Each path below is one point turned by a fixed rotation once a step. After each direction that follows a path, write how fast that rotation turns it, in degrees each step (0 if it stays still).
Each turn is a multiple of 5 degrees from 10 to 175, or 0.
Each row of a path follows its step; steps can be skipped.
path 1
step 0: [ 16 -22  10   0 -10   7  12 -26  12   0  14  -7  -3  13  -3  18  12  -2
 -18  -3 -16  -4   8   1  15 -15  -4 -23  16 -16  26   0   2  -8  13   0
 -11  -2   6  -7   0  -4   6   5   7   8  -7  -9   3   8 -15]
step 9: [-10   2   6  13 -11  -4 -14 -20   6   1  18 -10  11  -1   6 -12  -3  15
   1 -10  -9   7   1 -21  -4  -8   3 -14  -6  26  -3   8   4 -27   0   5
 -11  10  -4  -5 -20 -11  -4  -9   5  19  19  -9  -3   9  20]
step 10: [ 12  -6   1  -7   0  14   2  -8  13  11  -9  -5  10  -2   3  11   8   5
  20  -9 -10   7  -3 -16  -2   4   5  25   9   4   6  10   8 -29  -1   7
  14  -5  -2 -16 -17   2 -11  27  23  12   4 -15  10   7   3]
step 12: [ -5   6   5  -2  -1  12 -10 -22  12  -2   0  20  -7  -5   8  14  12  20
  11  -1  -3  -4   3  -9  16   3   2 -15  15  -3  -9   4   0  -2   9   0
 -21   9  16 -27  -8  -2  19 -24  10 -18   7 -12  -4 -14  -1]
step 15: [ 14 -23   2   7   6  12  -3 -11  14  -9  -2  -2  17  -7  -2  -7  17  -3
  -4   2  -4  -5   9  -7   5   7  22  -7  14  -3   8  -6   2 -37 -23  -8
  -5 -12  11 -20 -18 -16 -10  -1  17  -1   6  10   3   1   1]
step 16: [ 14  -9   7  -4   4  -1 -14 -14  30  31   1  13 -13 -10  -2  15  17  -7
   1  -9  -8  -8  10 -19  -7  -1   8 -17   8 -14  14  -4 -11  -4  17  18
 -10   1  14  -8  -3   0   4  14   7   1  -6   4   5  10 -10]
step 17: [ -4   0  -2  -1   0  17 -10  -6  -9 -10  24  16  -7 -21   9   7   1  17
  -1 -27   2  -2   7 -18  -1   0 -14  -6  12 -12 -14 -20   8   3  13   9
 -10  -1  14  -4   7   3  11  -3  20   5  23  -1  -7  18   6]
step 21: [-10  -7  -8  -4  -2  14 -14 -13   2   6  21 -18  -6   3   1  32   2 -14
  -2 -17 -13 -11   4 -10 -13  -2   9   6   7   1  17 -19   1  -9   1  14
   3   5  27 -11 -22  -1  -3   9   2  13  12  11  -4   9  -2]
Directions:
[-4 -4 -1 -1 -3 -2 -4 -7 -6 -8  6 -1  1 -3 -1  2  3  0  0  6 -3 -5 -2  3
 -1 -3  0 -3  4 -1 -1  3  4 -6  1 -2  3  5  2  4  0 -1  1 -1  0 -3 -2  4
 -2 -4  3]	120
[ 2 -8  0 -2  4  1  4 -1 -4  1  0  0  4  2 -1  3  5 -3 -1  5 -4  0  3  6
  0 -1  1  5 -8  1  2  2  1  0  2 -2  0 -1  3 -2 -3  1  4  5  3 -2  3 -2
  1  3 -7]	140
[ -5  -2  -1   2  -2   1   5   3   2  -2   2   5   3  -1  -3   2   4   3
   2  -4  -2   3   3   1  -3  -3  -2   1   4 -11   1   1  -6   4  -1  -1
  -2   7  -2   2   0   4   1   0   3   3   2  -3   1  -6  -3]	65
[-2  3  2  3 -4  0 -2 -1  4 -2  3  0 -2  6 -2 -3  1  1 -1  3  0  7  4 -1
  6 -2  3  2  3  4 -2  8  0 -1  4 -7  2 -3  2  2  1  2  3  3  3  3 -5 -6
  2  2  1]	10
path 2
step 2: [  7  17  -2  -3   2   4  -3   3   4  -5  -4  17   7  10   7 -18 -22  -2
   5  15  -5  16  -4 -16   7   2  10 -11  25   1  17 -10  21  -9  18  26
 -17   3 -14  -3   0   0  -1   9  -7   4 -10 -11   4   0   5]
step 3: [  5  15 -11  -2   9  -2  11   9  -6 -20   3   9  14  20  10   3 -13   5
  -4   5   4  14   6   8   7  -5  13  -2  -7   1   7 -20   5  10  -1  11
 -15   7  15  -2  18   1 -21  21  21  15   0  14  17   8  -1]
step 7: [ 14   1 -14  10  -2  17  -7  17   8 -14 -10  -8   7   9 -21  -9  -2 -11
   6   1  -6  -3   2  -1  10  -2  -7  -2  16 -17 -22   4  -4  -5  13  27
   2 -12   4 -17  -2  -1  -9   9  23  -4  -2 -12  19   0  -3]
step 8: [ -9   2   2  12  10  -7  25  20 -11  -8 -10 -21  11  13 -15  -9  -5  -7
  -4  -9  20  13  -7   3 -14   1 -10 -15  12   1  -3 -14  14  -2   8  14
  -7   4  -3   5  -2   2   1  -4  13 -16  15  -8  24  -3  -7]
step 11: [ -5   5  13  -2  -7   0  -1  -3 -18 -11  15  -8  15  -4   2 -20 -14  12
  15 -18   6  21 -11 -15   1 -23   3   1   1   3 -18  10  12 -10  24   9
  -3   3  -5  -2   0   6   6   9  -2   3  -3   1  23  15   0]
step 14: [ -6 -14   2 -15  21  17  -9   6  -7 -22   9   0   0  11  -4 -29 -10   0
 -15  11  -8   7   7  14 -11 -21  11 -11   2 -14   3   4  20   8  17  -8
   7   3  -8   4  -3  -4 -11   7   2 -12  -6   3  14   7   5]
step 22: [  3  -8 -10   4  -4  11  12   0 -16  -6  -6   4   2   7 -26  -4 -14  -3
  -3   8  11   2 -15   9  10  -5  15 -12  27  15  -7   5 -12   1  19  18
 -19   0  10   8   3  -7 -17   3  13   9   7  -1  14   9 -11]
step 23: [ 12  -1   4  -4   3   7 -14   0   2 -29 -16  -9   7  19  -2 -18   2   8
  16  10  14   3   4  -1 -17  -3 -12  -2  25   2   2   4   5   5   5  20
 -14   2  -5 -16   6  -9  -4  10  20 -11   8  -5  19  -3 -11]
Directions:
[-10  -3  -3   4  -6   3  -2  -4   0   1   3  -3  -2   6  -3   0   1  -5
  -3  -1  -1  -6   0   5  -3  -1  -1  -1   0   4  -1  -5   1   0   3   0
  -3   6   3   1   1  -1  -2  -2  -6   0   5   0  -3  -3   2]	85
[ 1  2  0  1  5 -4  5 -2 -3 -5  0  2 -3 -4 -3 -3 -1 -4  0  0  2  5 -1  2
 -5 -1  4  6  0  1 -9 -6  2 -1  0 -5 -3  2  4  2 -4  3  2  0  0  4 -1  2
 -2 -3  2]	135
[ 6 -3 -8 -4  2  4  1 -6  5  2 -1  5  0 -3 -7  0  2 -3  1  2 -5 -1  0  1
  0  2  3 -3  0 -2 -3  3  3 -4  5 -1  1 -3  0  4  3  1  0  0 -7  2  3 -1
  3  1 -2]	140
[-2  3  1 -4 -4 -2 -2 -6 -1 -3  1  0  4 -3  0  5  4  6  1  1 -3 -1  2  2
  5 -2 -4  7  0  3 -5  3  1 -4 -1 -3 -6  2 -2  0  4  5  0  2  1 -7  1 -1
  1  1  2]	55
[ 2  6 -5  0 -3  1  6  1 -2  1  0  3  5 -2 -1 -1  1 -5 -3 -1  2 -4  7  1
 -1  4 -3  3  2  1 -1  1 -1 -2 -4  6  0  1  1  1 -1  0 -5 -7  6  2  0 -2
  1 -1 -8]	25
[-1 -2 -1 -3 -2 -3 -1 -5 -3 -3  2 -2 -6 -5 -1  3 -1 -6 -1 -1 -2  3  4 -2
  1 -4 -1 -5 -1 -3  4  3  4 -2 -5  0 -2  5 -6  1 -4 -3 -6  3  0  2 -5  2
 -4  2  0]	20
path 3
step 2: [ 11 -12   8  -2  -9   5  -2  15 -15   0 -23   5  17  11 -27  -3  -1   3
  -3 -15   1 -11  -1  11  10   9   3   6  -3  -7  23  -4   0  -2  -8  -8
   6   2 -12  12  -1  -3  -1  -7   8  16 -19  -9  -5 -13   8]
step 5: [ -1   3 -10  -3 -11   8   9   2 -16  -5  12 -16  -2  16 -16  -2 -17 -13
  14  -7  -3  10   1 -16 -23   8  -4  -4 -11  -5   2   7 -15  -7  -3  17
   5 -14   9   8  19  17  -9   3   5  11  -1  -2   1   3  -1]
step 6: [ -7 -13 -13   3  -2  -2  11   2   4  -1   7  -2   4   9   3   5 -22 -12
  -8  16  -7 -18   0   7  -1 -19   3   7  -4   7   7  22  -6  17  13   6
   1   4   1   2  20 -14 -18  -3  13   9  -7  18  10  -1  -6]
step 7: [  7   2   9 -22 -11  -7   3   6   8  -2  -1 -14   9  -4  -5   8  -4   2
  -1 -12   5 -14  13  16   0  -9  14 -16 -30   3 -10  -5   4   8   5  -4
  -2  18   3   7   2  -8  -9   2  18   6   4   8 -18  18  -2]
step 11: [ -5  13  -6  17  27 -10  -2  -6   6 -22  18   1  -1   2  -8  -1  13  -9
  16   3   7   0  -8  12   8  -4  12   7   7   3  11  14  -8  13   9   5
   2  18 -21  -1  -2   2   4  -9   1   7  11   0 -13  -4   7]
step 19: [ -5  -6   9   1 -19 -16  20   8   9  11   7   0   7  -4   5  19   9 -14
   5 -13  10   9  -1   3 -15   7   2   6  -9  12  12 -23  -4  16  -8  -7
   9   3   5  20  -2  -6  13   1   9  12  -3   3  10  -1 -10]
step 21: [  3 -11   9   0 -11  14   3  10  -5   0 -23 -12  -2   0 -27  -7   5   6
  -1  -3  -8   3   0  -6   7  25  -3  -4 -11  18   9   9   8  -7  -3 -16
   6   2  19   7  -4   5 -17 -10  -4   1   9   9  -6 -14   1]
step 23: [ 12   2 -12   9 -18 -12  -7 -12  -7   2  16  -3   6  13 -28   0  -3  -2
  -5  -5  12  16 -14   8   9   1   8  -7 -10 -16 -18  15  -5  11   1   1
  12   0 -11  -5   9  13  -8  -7  10  11   4  -6  -2   8  -3]
Directions:
[ 3  4  3  0  8  3  2  2  3  0 -2  0  0 -1 -7  1  6  1  1  0  4  6  0  2
  4  2  1  8  0 -1 -1 -1  1  4  0 -7 -1 -2  1 -1  0 -1 -2 -8 -1  1  4 -4
  5 -2 -2]	35
[ 1 -1 -1 -1  5  4  0  2 -5 -1 -2  4  2  0 -1 -6  3  1 -4 -7  5  4 -3 -4
 -2  2 -6 -7 -1  2  1  4  4  0  2  1  1  4 -2 -3 -6  2 -3  4 -1 -1  1  3
  6 -3  1]	60
[ 0 -4 -3  0 -3  5  1 -5  0  1 -4 -6  1  1  6 -4  5 -6  0 -2 -2  3 -1  6
 -5 -2  4  6  3 -3 -3 -2  0  1  3  2  3  0 -2  2 -3  1 -3 -1  5  2  2 -1
  4 -2  7]	80
[ 0  2  1 -2  0  2 -4 -2 -1 -2 -2  0  3 -3 -4 -4 -3 -2 -2 -1 -4 -2 -3  3
 11 -1  1 -3  4  4  2  2 -4 -2  5  2  4 -1 -6  4 -1 -2  4 -1  1  5  3 -1
  4  6 -1]	155
[ 1 -7 -6  0 -2 -3 -5  5 -4  0  0  2 -2  5 -2  0  7  0  0  0 -1  0  1 -2
  2  3 -1  4  4  7 -2 -8  3 -1 -3  4  1  2  1  0  3 -5  6 -1 -2 -2  0  0
  4  2  0]	20
path 4
step 0: [-16   7  -1  -4 -22 -11   3   0   0  12  12  10 -11   1  -7   7 -11   8
 -17  16  11   2 -10   8 -18 -24   1   6  -7  -8   0   1   1  -1  -6  16
  -8  24  -8  15 -10  -9   6   8  16 -10  -9  -5 -18 -18  13]
step 1: [-24   4  -6 -16   1  -7 -12   5  12   3  28   1  10   3   6  -2  -2  -4
 -21   8  15 -13   5  11  30   0 -11   6  -2   6 -18 -10  -8   6   5 -14
  -1  21  -8  11  -5  -8  -4   0 -10   7 -11 -10  -2   1  21]
step 7: [-18  -7  10   5  -8  17  15  11   7   8   8 -11 -10  18 -26  -2  -7   0
  -5  -9 -10   4 -21   6  14   1   5   4  10  -1   6 -16   6  -7   3 -13
  20 -11  25   9   3 -18  -3 -13  -4   6 -13  12  11  -9   3]
step 13: [  2  -9  19   9   4  14  -6  23 -19   3   4  20  -2  -8  -9  16   5 -30
 -16   8   9  14  13  13  -1  -4   5  19 -11 -25   5  -8   2  -4   4  -9
  -3   1  -5  -1 -11   3  -3  -5  -2   3  -8  -1   5  -2 -21]
step 15: [-10 -10  16  19 -17   9  -6  -6  -2  16  -9  13  -8 -17  -3  17  17  11
 -10  -1 -13   4   2   0  26  10 -19  11   4  -2   2  12 -10  15  -7  -1
   7 -16 -17  -6   2  -2 -11  11 -17   1 -11   7   7  -5   1]
step 17: [-11 -15   3   9 -19  -8  -2   3  -4  22  10 -14  -9  -7   8  -3   7  17
   8 -18  -3   6  -3  14   2   3   9   8   3  15 -12   2 -22 -12  -8 -15
 -16  14  -4   6  13   1 -14   3  20   8 -11  -3  -6 -22  -6]
step 19: [  4   9  -3  10 -16   5   6   8   7  -1  22   1  17   8  13  -3   9   1
  -8 -11   9   6  -8  -7   1 -29  -6 -10 -24  14   5 -10 -16   3  -7  -8
   5   6 -15  16 -27   1   9  -8  10   8 -14   7 -15  -8  -6]
step 20: [ -8   0   5   0   1  -5  -1   4  28  26  -4  -7  24   4   1  -3 -24  -1
 -23 -11  -6  -1  -3   4  11 -13 -19   0 -23   1 -14   1   3  -4  27   0
  -8   0  -1  -1  -6   0  16   9  -3 -10  -8   9   0  10   5]
Directions:
[ 4  5 -1 -1 -6  3 -2 -4  1 -4  1 -3 -3  4  0  1  1 -3 -2 -4  0 -1 -2  3
 -5 -4  5 -3  1  0  5 -3 -3 -3 -1  1  7 -1 -2 -1  6 -4 -3 -2  1 -8 -1  2
 -3 -2  6]	155
[ 0  7  0  2  5 -1 -1 -1  4 -4 -6  4 -3  6  0 -2 -1 -5 -3  4 -3  0  1 -2
 -3  1  3  8  0 -1  0  4 -4  0 -4 -3 -2 -2  3  1 -2 -4  1  1 -3 -2  3 -6
  3 -4 -3]	25
[-4  3 -4  0 -5 -2  4  1  4 -3  4 -1 -3  1 -2 -8 -4  2 -4  0  0  2  0 -5
 -1  0  0 -3  1  5 -1  2  0 -4  2 -4 -2 -4  0 -3 -3  2  0  2  6 -1 -1  8
  2 -4 -4]	35
[  3   2  -2  -3   0   3   0   4   8   2   1  -3   5   2  -2   0   0   0
   2  -1   1   0  -6  -2   2   4  -3  -2   4  -2  -1  -4   1  -1   2   3
   1   1   5   2   0   4   3  -2  -3   1   8  -1  -5 -10   0]	20
[ 3  5  0 -7  2 -3  1  0  0  1  4  2 -2 -1 -7  5 -3  0  3 -7 -5 -4  0  1
  3  4 -3  0 -2  1 -1 -2  1 -2 -2 -1  3  2 -2 -3 -3 -5 -5  7 -3  2  0 -1
  3  0 -5]	130
[ 2  2  1  4 -3 -3  2 -3 -2 -2  3 -3  2  1  4  3  4  1  8 -3  2  3  4 -5
 -5  7  2  0 -5  3 -2  6  0 -3  2  0  0  3  4 -2  5  4 -2  1  0  1  2 -3
  4 -3  2]	55
[ 1  4  0  2 -1  2  1 -2 -9  3  2  3  1 -2 -2 -1 -4 -1  1  1  4 -7  0  3
 -5 -3 -2  4 10  5 -4 -3 -2 -3  0 -3  0  0  5  4  0  4 -3  3 -1  0 -1  0
  0 -2  4]	65
